One vector is turned by the same rotation once a tick. Each row is the vector after some number of ticks, and that number follows the row.
The counts run from 0 to 171.
[139  96 114 158 117 143 130 115 142 177 135  96 130  96 146 142 151  76
 112 111 136 123 195 152 123 144 139 145 144  77  99 166  99 131 145 136
 108]  119
[138  82  52  99 117 111 123 147  97 122 147 116 100 110 101 150 124  94
 136  97 105 131 147 116 135 130 154 174 147  83 107 130 130 148 111 136
  89]  108
[130 141  87 112 115  99 116 122 113 169 146 126  84  98 119 101 110 130
 119 125 139 134 181 156  93 153 135 147 137  67  93 147  76 156 139 166
 123]  147
[122 135  84 117 123 118 110 122 131 172 144 126 117 141 142  97 171 120
  84 101 153 112 176 150 151 134 157 170 141  93  76 138  96 146 165 140
  98]  14
[135 117  85 123 106 108 108 125  94 134 140 142  89 163 142  91 133 107
  76  72 131 152 154 135 147 144 134 161 132  64 105 144 127 152 135 162
 114]  149
[154  89  79 121 104 112 138 126 122 166 147  89  91  93 129 179 141 114
  96 108 112 119 169 128 163 103 141 171 130 107 109 135 138 143 151 146
  89]  155
[159 106  87 143  93 104 136 115 111 170 141 109  77 121 141 163 122 112
  63  98 121 136 166 140 149 122 119 147 127  91 123 154 137 142 164 171
  98]  169
[123 116 106 108 119 128 102 131 129 152 145 108 121 106 105 132 169 100
 134  96 141 127 173 114 167 115 171 186 144  82  78 116 119 162 125 124
  95]  88
[131 103 100 118  89 146 121 129 132 162 134 117  84 130 140 141 144 114
  80  76 120 148 150 117 180 137 142 177 122  81  99 116 148 146 160 131
  93]  103
[120 117  79 123 103 120 122 129 127 166 152 114  95 132 153 120 147 129
  67  84 124 119 144 140 175 126 150 176 124  94  84 139 130 147 160 144
  86]  15
[146  79  86  95  99 142 148 136 113 148 117 100  77  86 128 157 106 126
 126 100 102 148 168 108 147 130 137 177 127  83 101 113 133 135 122 126
 109]  90
[147  92  88 117 104 117 130 111 133 170 156  77 104  75 127 181 137 103
  99 108 116 115 174 128 149 109 147 164 138 100 100 147 125 142 135 146
 102]  35
[123 126  56  99 117 104 107 135  97 136 155 148  88 142 123  87 120 122
 102  85 125 144 145 141 128 155 143 161 137  72  89 141 106 151 133 158
 106]  61
[159 103  99 143  99  97 130 118  92 144 130 108  93 116 148 128 113 109
  88  98 126 150 185 142 116 132 117 134 134  52 127 172 116 145 124 174
 123]  63
[121 116 107 122 120 147  93 113 142 153 156 119 106  98  91 144 140  65
 157  97 139 135 181 120 122 165 154 158 158  73  99 129 104 140 141 121
 103]  106
[144 119  65  95 134 117 118 106 113 136 126 146  91 157 137  93 140 113
 105  97 148 122 192 136 130 164 149 157 157  97  93 124  87 122 147 132
 131]  79
[154 108 118  96 114 122 116 127 101 141 116 127  94 107  88 134 150 118
 149 118 159 146 216 108 141 126 143 178 140  74 109 101 108 159 129 140
 131]  143
[166  88  99 109 116 109 144 125  91 134 106 113  88 104 131 126 111 116
 124 114 126 149 208 123 109 139 135 152 141  59 115 143 101 133 109 150
 142]  77
[140 130 123 119 104 122 100 106 139 170 150 108  96 109 104 152 167 114
 106 100 158 131 190 116 172 109 150 174 138  94 103 110 121 163 160 145
 109]  69
[166  85  73 137 112 115 166 147  78 140 103 138  93 147 153 122 134 119
  94 113 129 135 185 143 129 137 119 162 137  77 125 141 112 131 146 156
 102]  11
[156 101  74 134 123 118 134 136  93 137 113 155 104 174 150 103 165 100
  96  97 151 126 189 139 148 141 137 162 148  87 112 128 110 127 161 143
 104]  98
[162  94  93 142 119 114 160 128 102 167 102 120 101 116 155 119 138 119
 102 139 144 126 208 153 119 139 120 148 138  79 109 153  92 121 162 149
 116]  12
[132 111  81  80 119 148 103 118 125 132 130 144  71 130 102 130 123 102
 138  84 132 151 173 104 140 172 144 171 147  88  98  92 116 133 143 120
 121]  5
[147 126 113 124 110  91 114 138  86 139 126 139 103 122 103 103 139 113
 136 113 162 150 201 132 120 128 130 157 134  50 115 133 102 169 124 169
 127]  129
[145 127  81 119 124  83 106 118  98 141 149 126  89  98  90 131 116 106
 140 120 141 134 184 145  95 141 133 141 143  70 119 152  95 164 127 172
 118]  8
[135  97  47 110 108 108 128 154  90 151 147 137  79 107  94 143 101 112
 146 120 112 135 148 140 106 150 130 158 137  89 114 136 113 152 146 157
  84]  127
[156 106  75 121 113  98 128 144  69 116 120 154  92 173 126  99 145 109
 108  93 141 145 178 125 146 131 131 167 144  69 124 125 122 152 139 155
 106]  10
[138  85  87 158 100 144 147 149 121 163 127 122 101 138 142 157 151  79
 104  98 128 132 158 139 156 151 127 163 138  84 110 137 134 129 180 132
  69]  85
[147 109  51  88 130 116 132 134  95 138 116 161  78 157 122 106 133 129
 116 109 141 129 182 133 131 158 138 171 149 102 102 110 102 124 159 138
 108]  112
[130 150  87 112 123 105 107 120 113 170 140 142  89 118 107  96 127 132
 122 123 162 132 195 154 105 155 137 151 141  83  97 135  73 153 163 159
 124]  27
[155 113 122 162  92 123 120 100 130 176 142 111  85 115 137 163 136  97
  94 102 154 142 198 135 138 135 118 138 133  76 135 144 121 141 171 162
 113]  170
